Each path below is one point turned by a fixed rotation once a step. After each direction that follows a path, write how fast that rotation turns it, in deg/step (0 if it stays still).
Each turn is a multiple of 5 degrees from 10 to 175, or 0.
Each row of a path follows its step; steps can be skipped.
Path 1:
step 0: [ 31.0   2.0  25.2 -35.0  15.2 -16.2  10.3   3.1   9.2  -3.3 -27.5 -20.5
 -12.4   8.2  16.7  -7.2  14.2   8.1   1.1  15.2 -10.2   9.3 -14.6  -0.1
  -9.6   3.2  18.3  -6.6   1.9  -3.1 -26.7 -27.2  -2.9 -11.6   4.1  11.7
  35.7 -11.8  36.7  23.1   0.2  -0.5  -2.3  11.6   0.6  29.7  -5.1  -3.8
 -17.1   8.4 -13.4   3.5  14.4 -11.7 -17.2  14.6 -18.8  -1.6   9.5   5.4
   6.5 -21.4]
step 1: [ 11.3 -15.8 -13.6   2.3 -17.2   5.4   1.8   5.7  -6.0  11.6  22.0  -6.4
   9.5  12.9 -12.9 -20.6  -1.5  36.3   6.2 -23.2 -36.4  28.7 -15.3   2.8
   7.8 -11.1   3.7  -9.1  -5.5  14.5  19.9 -36.4 -17.8   4.0   1.7   8.8
  -5.1  -7.7  22.8  -0.5  -2.9  -0.8 -11.7 -15.7  -8.6 -14.0  52.3  -0.6
  -7.3  -5.7 -23.4  14.2   3.5   4.3  -1.8 -10.4  -6.9 -12.0   2.1  -1.8
 -23.2   0.1]
step 2: [  9.4  34.6   7.1   2.4  -7.0  -0.5 -25.4 -21.6   7.9  10.4 -17.2  -6.6
  12.8  -3.2   2.6  -0.8  23.0  16.5  34.9   4.4 -10.0  -6.1 -21.9 -17.0
 -13.1   4.7  22.5  -4.8   3.0  15.9 -11.8  -1.5  23.9   9.3   4.8  25.7
  -4.6  -7.3 -22.8  12.7 -13.3 -27.9  12.9  -7.5   4.9 -14.0  10.1 -30.8
   6.8   3.6   8.5 -33.8   5.0  16.7   1.0 -23.8 -23.2  -0.1  20.2   5.5
  -8.8  -2.2]
step 3: [  4.6  16.1  -5.5   4.3  -7.6   1.4   8.3   7.8  21.9 -10.5   4.5  -6.7
 -14.0   5.7   7.7  36.8  -7.3  16.8 -18.1 -13.4  -6.9  26.0  -7.6  -2.4
   4.0   4.4 -14.8  -6.0  22.4 -35.4   6.5  -3.0  16.0 -33.9   2.6  20.8
 -15.1 -14.9  -5.0  15.1 -10.6  -2.6   3.5   8.6 -29.1   2.5   0.7  -9.0
 -30.6  -2.6 -28.8  -7.8  19.8  32.6 -10.6   6.9   0.3 -10.1   2.3  33.5
  11.7  14.3]
step 4: [ 11.5  -6.5  20.7  -7.1  10.8  16.9 -29.1  16.2 -10.4  15.0  23.2 -39.6
  -8.5  -2.6 -18.4  21.1  14.9 -14.3   4.3  16.5  -5.3  13.0   2.9  -1.5
   5.5   4.0  13.5   0.4 -10.2  -2.2 -24.2  10.0   2.2 -18.7   7.0  13.4
  -3.9 -19.7  42.5 -13.8 -10.5 -17.4 -11.9 -37.8  10.8  -1.2   1.4 -11.1
 -19.0   6.7   4.7   9.7  -5.9  17.1  -9.9  19.7 -21.1  18.7  -0.6  -8.7
 -18.4   7.6]
step 5: [ 35.2  13.6  16.4 -12.9   2.6 -12.8   8.1  -6.5   3.2  12.2  15.3  -9.3
  14.6   6.2  15.1  10.1   3.3 -12.7 -20.5  -2.7   5.1  -1.8 -18.1   5.7
   8.9   0.0  33.0 -18.4   2.9  15.1  13.5 -40.3  17.6   5.1  -3.5  14.9
  -0.8 -19.3 -14.4  13.0   8.1  10.0 -17.3 -17.3  18.5  -1.6  12.2  25.4
  -5.6   0.1  -8.8   5.4 -33.9  36.8  13.8 -11.6  21.5 -22.8  -3.3  12.3
  -5.2  -4.3]
step 6: [ 32.2 -24.6  -6.2  23.3  19.4  -1.4 -23.2 -22.4  30.3   6.1  -5.8 -12.6
  -9.8 -18.4 -19.7  30.7 -10.6  15.9  20.0  -3.2  18.5   4.3  10.2   5.7
  -0.4 -23.3  17.0  14.0   4.0  -1.1 -11.3 -18.0 -16.6  19.5  -6.7  12.0
   8.6 -13.0 -15.6  16.2 -26.1  10.6  10.5   7.1  -7.3  15.1  19.7 -27.2
 -21.7   3.5  -3.0   9.6   6.6   7.3  21.5 -13.1 -16.8  -0.5   6.5  -6.9
  -1.0  -2.8]
step 7: [ 32.2  11.5  -9.4   1.4   6.8  10.4   0.0  39.4   5.9   6.2   6.2  -0.9
  15.6  -1.1  -2.7  18.2   9.5  -8.3  11.2  24.0 -14.6  -0.8   9.9   0.9
  12.8   8.6   5.8 -11.0  -6.8 -23.3  10.4 -11.0   1.5   0.6  26.2 -28.0
  10.7 -24.1   2.2   5.9  -6.3 -12.0  13.4  14.2  19.7 -34.7  10.8  -4.1
 -32.3  -0.9 -11.9 -14.5  17.5 -11.6 -15.5  -3.4   7.4 -18.9  36.0  25.4
  -0.3 -10.3]
step 8: [  9.3 -10.8   3.3 -11.7 -12.2  15.6  -5.0 -22.9 -16.8   4.3  23.8  -1.3
 -21.1  10.6  -9.0 -27.0  -2.4  -9.7   9.5  34.4 -11.0  -8.9  -0.5 -16.2
  -4.9  -5.4  -9.5 -14.1  12.5  -1.0  -9.4 -18.4  -1.2 -13.3  -9.7  -3.6
 -30.9 -23.5  -2.5  -1.1 -36.9  -6.5 -14.2 -13.2  11.7   6.9  -0.6 -34.3
 -13.4  19.8 -18.1  25.6   7.0  23.7 -14.2 -32.6  20.9  -0.7  -3.5   7.7
  10.9   5.5]
step 9: [ 28.5  13.1  26.1  17.8  12.6  11.6  -7.1  10.6  19.9  37.0  -1.2   4.6
   0.1 -16.9 -14.0 -20.6   6.3  23.2 -18.8  17.2   8.4  -2.8   1.0  23.7
  22.8  -3.2  21.4   7.3  27.2  18.3   5.6   3.9  34.7 -14.3   1.7 -15.1
  -4.3 -17.1  -1.8 -18.6 -18.1  -8.1 -11.2  13.6 -31.1   2.3   3.5   5.1
   3.5   1.9  -9.3 -19.7 -17.8  23.5   8.4   2.7   4.6   6.1  17.7 -10.6
   0.2  10.2]
[  4.6  -4.7   6.5  -6.8   5.0   2.3  -2.6  -0.3  -2.2  -2.1   4.3   2.0
  -3.9   6.3   3.3  -8.2  -1.4   2.0   3.1   1.9  -4.9   0.1  -2.7   5.7
   7.6  -2.9  -2.4  -1.7  -3.1  -5.6  -1.2  -0.3   4.0   9.9   1.4   7.1
  -3.0   1.2  -5.4  -6.5  -2.3   2.0  -4.8 -10.0  -1.4  -4.0   1.8   4.4
   4.3   1.2  -0.1   0.0   1.3  -1.4  -3.6   2.8   3.0   0.8  -1.4  -1.3
   0.9  -2.2]  100
[ -3.0  -2.5   3.5 -12.9  -4.3   3.8  -0.2  -2.2   0.6  -3.1   5.7   5.1
  -0.5  -2.7   3.9   2.7  -1.2  -3.5  -1.1  -1.6  -1.5  -1.5   0.2  -3.5
  -2.0   5.0  -4.7   6.1   5.2   1.6  -1.0  -6.8   1.9  -1.6   1.3   0.8
   4.7   1.4  -5.9   7.2   1.4   1.6  -5.5   3.0  -1.8   2.9  -1.5   1.2
  -3.0  -4.2  -1.5   3.3   6.4   5.9  -2.8  -3.8   0.2  -9.6  -4.3  -2.6
   3.2  -6.7]  145
[-3.5  2.0  2.4 -0.1  2.8  1.0  0.1 -1.3 -0.9 -1.4  3.8 -6.7 -0.3 -1.4
  1.5 14.6 -0.3 -3.3 -2.1 -3.7  4.2  6.5 -2.7  2.8  1.1 -1.4  1.5  1.2
 -8.6 -5.9  4.4  3.3  6.1  4.2 -1.0 -5.0 -1.3  4.3 -1.3  0.8  1.3  3.9
 -8.2 -4.2  7.2  1.4 -0.5 -5.8  1.4 -1.9  3.8 -2.7 -2.1  4.7  6.4  2.1
 -2.4  0.2 -6.6  3.3  1.1 -1.7]  45
[ 4.2  3.1  2.7  5.0 -6.9 -1.2 -1.2 11.1  0.0  2.6 -1.4  3.4 -1.4  1.8
  2.3  1.8 -3.7 -3.2 -1.4  1.1 -2.2 -3.6  0.4 -6.2 -1.5 -0.7 -0.3 -2.7
 -5.9 -2.7  1.7 -0.2 -4.8  7.1 -1.2  1.8  2.6  5.2 -1.9  5.8 -8.4  1.0
  6.2  0.8 -4.9 -7.4 -2.4 -5.0  5.2  4.6 -0.9 -1.6  6.0  4.8  3.8  1.8
 -1.9 -4.9 -7.4 -3.8 -3.6  1.7]  80
[  5.0   9.1   1.6  -0.5   8.7   4.1   3.0   3.4   2.9  -1.7  -3.2   2.8
   7.9 -11.8   3.5  -2.4   0.9   6.3   4.4   1.3  -2.5  -4.7  -0.6   3.4
  -0.2   2.1  -0.2  -0.5  -4.9   5.4  -5.1   1.9   0.6   1.3   0.4  -2.3
   2.2  -2.0   3.6   0.5  -3.0  -3.9  -2.7  -0.1   1.4   0.3  -4.1   0.7
  -2.9   1.7  10.5  -2.7   0.8   5.2  -4.6   5.0  -2.3   0.8  -3.9  -3.5
   5.0  -4.2]  160
[ 4.7  5.3  7.0  2.4  4.2 -6.0  4.8  0.5  1.2  9.0  4.8  1.5 -3.2  6.0
 -3.6 -1.1  2.2 -3.0 -4.7 -0.3  3.9 -0.8  0.7 -2.7  0.1 -1.5 -2.1  7.4
 -2.2  6.0  0.7  0.9 -5.0  7.1 -0.2  1.3  2.6  5.0  3.5  2.7  1.6 -2.6
 -1.0 -6.2 -5.2  8.4 -2.4  2.7 -4.9 -6.0  2.1  5.2 -6.0 -1.2 -3.5  3.0
 -2.9 -4.3  1.1  5.4  1.5  2.0]  70
Path 2:
step 0: [  2.8  20.7  21.3  -2.9 -20.9  25.7  14.2  15.3  17.9   4.0 -18.5   1.0
 -13.6  12.0  21.0  30.7 -16.3 -16.4  -6.2  -3.7 -18.2  18.4  13.6   5.5
   6.0  10.6   4.9 -30.9 -20.7 -16.4   1.7   8.3 -45.0  -4.5  22.6  -7.5
  -9.9  23.0  -6.7  -9.3  -5.7   0.5   6.7   9.8  10.5 -15.0  23.2  10.8
   5.6  11.8 -14.9   4.8 -31.7 -30.7  11.2  -3.8   4.7   8.5  -7.7   4.8
 -14.3 -25.3]
step 1: [  4.2 -43.9  22.9   5.5  20.7   6.7   9.8   0.8 -16.3  -4.5 -27.0   1.8
 -22.4   6.5  18.5 -26.7 -11.6  -2.0   8.0  19.4 -24.2  -5.5 -14.5 -32.5
  16.0  -5.4  13.4  -4.1   2.7  -4.0  18.0  -2.8  -0.9 -18.7   9.0  -1.0
   0.3 -34.9   3.1  -7.1  11.9  -7.2  40.3   0.3   9.1   0.2  22.8  -6.1
 -26.3  20.6  -9.1  10.6   1.2  -0.1  -3.6  17.3   0.8   2.5  13.4  -1.8
 -39.1  -5.3]
step 2: [  1.8  -4.3 -34.1  16.1  -5.6 -14.8  14.1 -17.0 -14.7   5.6 -11.8 -36.1
   0.8   5.7  -1.4   5.7  -4.5  -6.6   0.9  24.8  -1.1  23.9  -5.3 -16.1
   7.3 -35.1  21.0  -7.7   1.6  -9.3  -4.9  -1.9 -11.4  12.9  16.7   6.1
  -9.4  13.5 -10.5  25.6   5.7 -13.2   0.9   4.1  -8.9  41.0   8.1 -10.0
   6.7 -17.1 -42.3 -14.1 -16.8   8.4  -0.4 -26.3  26.1  -0.2  16.4  -0.1
  -7.5 -25.5]
step 3: [ -6.9  31.2  -3.9   4.7 -14.7  11.0 -20.8 -26.4 -12.9  -4.7 -11.9   1.9
   1.1 -11.9  19.3  13.8 -11.0 -13.1  14.9 -20.3 -30.0  14.5  12.6  -1.0
  14.3   6.7 -10.0 -12.4   5.1   6.0   6.6   3.2 -22.7  17.5  17.5  -3.7
  18.7   9.6  37.0  13.5   3.0  12.8  26.2   8.2  22.7 -20.4 -20.8   5.2
  14.8  12.4 -22.1  15.8   7.4 -19.8   8.9  14.4  32.5  -8.0  14.8  -1.2
 -35.4  -5.3]
step 4: [  7.0  13.8   8.2   3.1  38.3  11.5   7.6  -9.0  13.9  -8.3 -18.0  -1.3
 -19.3  -8.1   2.6  -8.7  -0.9 -12.2   9.2  13.2  12.4  19.8   6.1 -32.2
  -2.3  -5.1 -20.8 -29.5  17.9  34.5  -1.7 -21.2   9.1  -9.3  13.4   7.8
   8.8 -23.9 -19.0 -17.7  17.6  -7.7  -4.7  14.1   9.5   7.8   5.6 -16.5
   1.3   4.2 -24.6 -20.1  -6.8  16.5 -16.2  26.1  -2.3   3.9 -15.7  23.5
 -43.9   3.3]
step 5: [  2.5   9.6 -20.4  -6.3 -14.5  13.8  -5.1 -14.6 -22.0  20.4   8.4  -9.8
 -10.7   4.5  -5.7   5.4   2.7 -26.8  18.0  12.5  13.2  14.8  -0.5 -20.8
   7.4  -6.0 -11.4 -22.8  -3.5 -22.0  -6.0  -1.5 -34.8 -10.9  27.3  10.5
   3.0  -6.8   2.5  13.6 -18.9 -31.8  21.2   2.9 -24.6  11.6  21.7  36.6
   0.8 -19.7   1.1   0.1   6.9  14.8   4.6   1.1  13.9  11.2   2.2  44.8
  13.4 -20.4]
step 6: [  1.0 -14.6  -1.6  27.1   3.1  10.7  35.7 -18.0 -10.6   9.5 -16.0  15.2
   7.1   3.7   8.1  29.9 -26.2 -29.7   4.3  -1.3 -22.5  -1.0   0.8  31.2
   0.3   2.5  13.7 -20.5 -10.0  12.2  22.1 -22.5 -29.3   4.1   0.3   2.9
   8.2 -13.5  -1.2   4.0 -21.8  -2.2  -0.4   9.5  10.1 -21.5  -9.8  17.0
   7.3  26.1   3.5  11.1  -4.8   3.1  14.9  -5.7   3.2  32.1   1.1  -0.8
 -46.0   1.7]
step 7: [  7.3 -27.6   0.0 -18.1  23.3  17.3  35.4 -13.9  16.0   0.3  -4.6  -8.6
 -17.6   1.8  -4.1   2.6  -7.7   7.9  24.1   1.9   2.6  11.8   5.7 -44.0
  12.9 -24.1   2.2   2.7  22.2  19.9   6.0   9.8   0.9   5.7   4.1  10.6
 -17.5   1.8 -12.4   8.3 -25.9  -9.3  21.2  14.9  11.0 -11.2  27.5  17.1
 -14.7   7.0 -38.5 -15.6   4.5  11.8  12.8   2.8  -2.7 -31.2  -1.0 -13.6
 -18.9  17.1]
step 8: [ -6.7  14.9  -4.2  11.9 -18.0 -10.8 -12.9 -25.5  17.8 -15.8  -3.1 -25.5
 -15.6  13.2  46.9   9.3 -17.1 -10.0   0.2  21.5   5.6  -6.2 -14.6 -13.6
  20.0 -12.0 -11.9  -4.6   8.2 -14.9  -0.4  -8.1 -33.7  26.2   6.5   4.5
 -20.9  -6.1  -7.6   7.2 -30.8   1.8  20.5   6.0  -7.5  15.0  15.6   5.2
  19.4  -9.5 -13.5  17.7 -13.8 -12.4 -12.8  -4.3  27.6  16.5 -26.6   3.4
   6.5 -24.8]
step 9: [-24.0   2.6 -10.5 -13.9   3.7   7.3  28.4   1.8  -9.5 -13.2 -16.4 -16.4
  -9.0 -22.3  -6.2  18.8  -5.8 -30.7  -7.4   8.8  -7.9  10.5   2.7  -1.7
   3.9  18.7  -2.8  -4.8   2.9 -23.4  47.2 -10.6 -24.3  -3.2  14.2 -22.7
   5.4 -16.6  16.6 -14.5   7.4  27.8  26.9  22.2  15.8  -9.3   4.4 -22.1
  -0.3  28.6   2.9  -4.3 -13.2   4.9  -9.2   9.1  22.2  -9.1  12.8   8.5
 -30.7   8.3]
[ 4.1 -4.8  0.9  4.7 -0.5 -0.2 -0.8  0.1 -7.2  4.8  1.8 -3.5 10.4  3.1
 -1.0  5.3 -1.2  0.8 13.0  0.8 -1.6  4.7 -5.8 -4.2 -4.4 -2.7  5.4  5.8
 -2.3 -1.9 -2.9  3.4  5.5  2.9 -4.2  5.6 -0.1  3.0  1.1  4.7 -1.1  2.4
 -3.8  3.2  1.0 -2.8 -2.0  0.8  0.9  5.9  0.2 -0.8  2.3  1.3 -2.0 -7.5
  3.6  3.2  2.8 -1.0 -4.9  5.4]  85
[-7.4  2.8 -2.8  2.2 -3.7 -3.8  1.3 -4.8 -0.1 -1.7 -3.3 -2.0 -4.2 -4.5
 -0.8 -6.0  4.9  0.2  0.7 -5.3  1.1  1.7  0.1 -5.7  3.0  8.3  0.2  2.6
 -0.9  0.3 -1.5 -3.5  5.5  0.9  0.8  1.2 -7.3 -0.2  8.2  7.9  4.6  4.4
 -1.7  7.5 -3.5  1.5 -1.6 -9.3  3.8 -0.6 -0.1  5.8 -1.7  1.0 -6.3 -4.2
  0.9 -5.4  0.8 -0.5 -4.7 -5.1]  55
[-2.8  2.2  0.5 -6.5  8.5 -1.3 -2.3 -2.1 -5.5  0.7  0.7  3.9  1.8 -0.7
  7.3 -3.9 -4.2 -1.8 -0.5 -4.4 -6.4 -0.9 -9.7 -0.7  2.0  0.8 -1.1  5.1
 -3.0 -2.0 -9.8 -1.9 -3.4 -6.7 -0.2  8.0  0.9 -1.4  1.0  0.9 -3.2 -1.6
  4.0 -0.2  4.3 -5.4 -3.9  5.5 -1.7 -6.2  1.4  7.6  2.2 -1.8 -1.2  2.2
  4.6 -4.8 -0.5 -2.2  4.1 -3.5]  155
[  0.5   2.9   6.0  -1.2  -2.3  -0.1   3.3  -0.9   0.4   0.2  -2.7   1.4
  -3.8   0.3   2.7   1.4  -0.7  -0.4   7.5   1.4  -2.6  -5.2  -3.3   2.4
   0.9  -1.6  -7.1  -2.4  -2.4  -1.7   4.5   4.2  -7.8   2.2  -0.3  -3.7
  -0.2   5.4   6.4   1.9  -0.5   4.4  -2.7  -6.9   2.0  -4.1  -1.9  -2.7
   6.2 -13.2   8.8  -0.7  -0.6  -4.6  -1.5  -5.2  -1.8   5.3   6.0   1.3
  -5.8   0.9]  130
[ 3.1  1.8 -7.7  9.0 -1.6 -1.7  1.6 -4.7  4.9 -5.1 -1.6  1.9 -4.8 -7.6
 -0.5 -9.0 -3.3 -2.7  4.8  0.3  0.8 -0.2 -9.2  2.8 -2.3 -1.8  1.2  0.9
  0.4 -3.1  6.2 -1.1  5.4 -3.5  0.2 -2.1  2.8 -4.0 -2.7 -3.3  5.3  0.6
  1.6 -3.7  6.0 -4.0 -3.0  3.1 -1.7  5.2  3.4  7.8 -5.3 -0.8  0.6  1.4
 -0.9  4.7 -1.7 -1.8 -1.9  7.4]  140
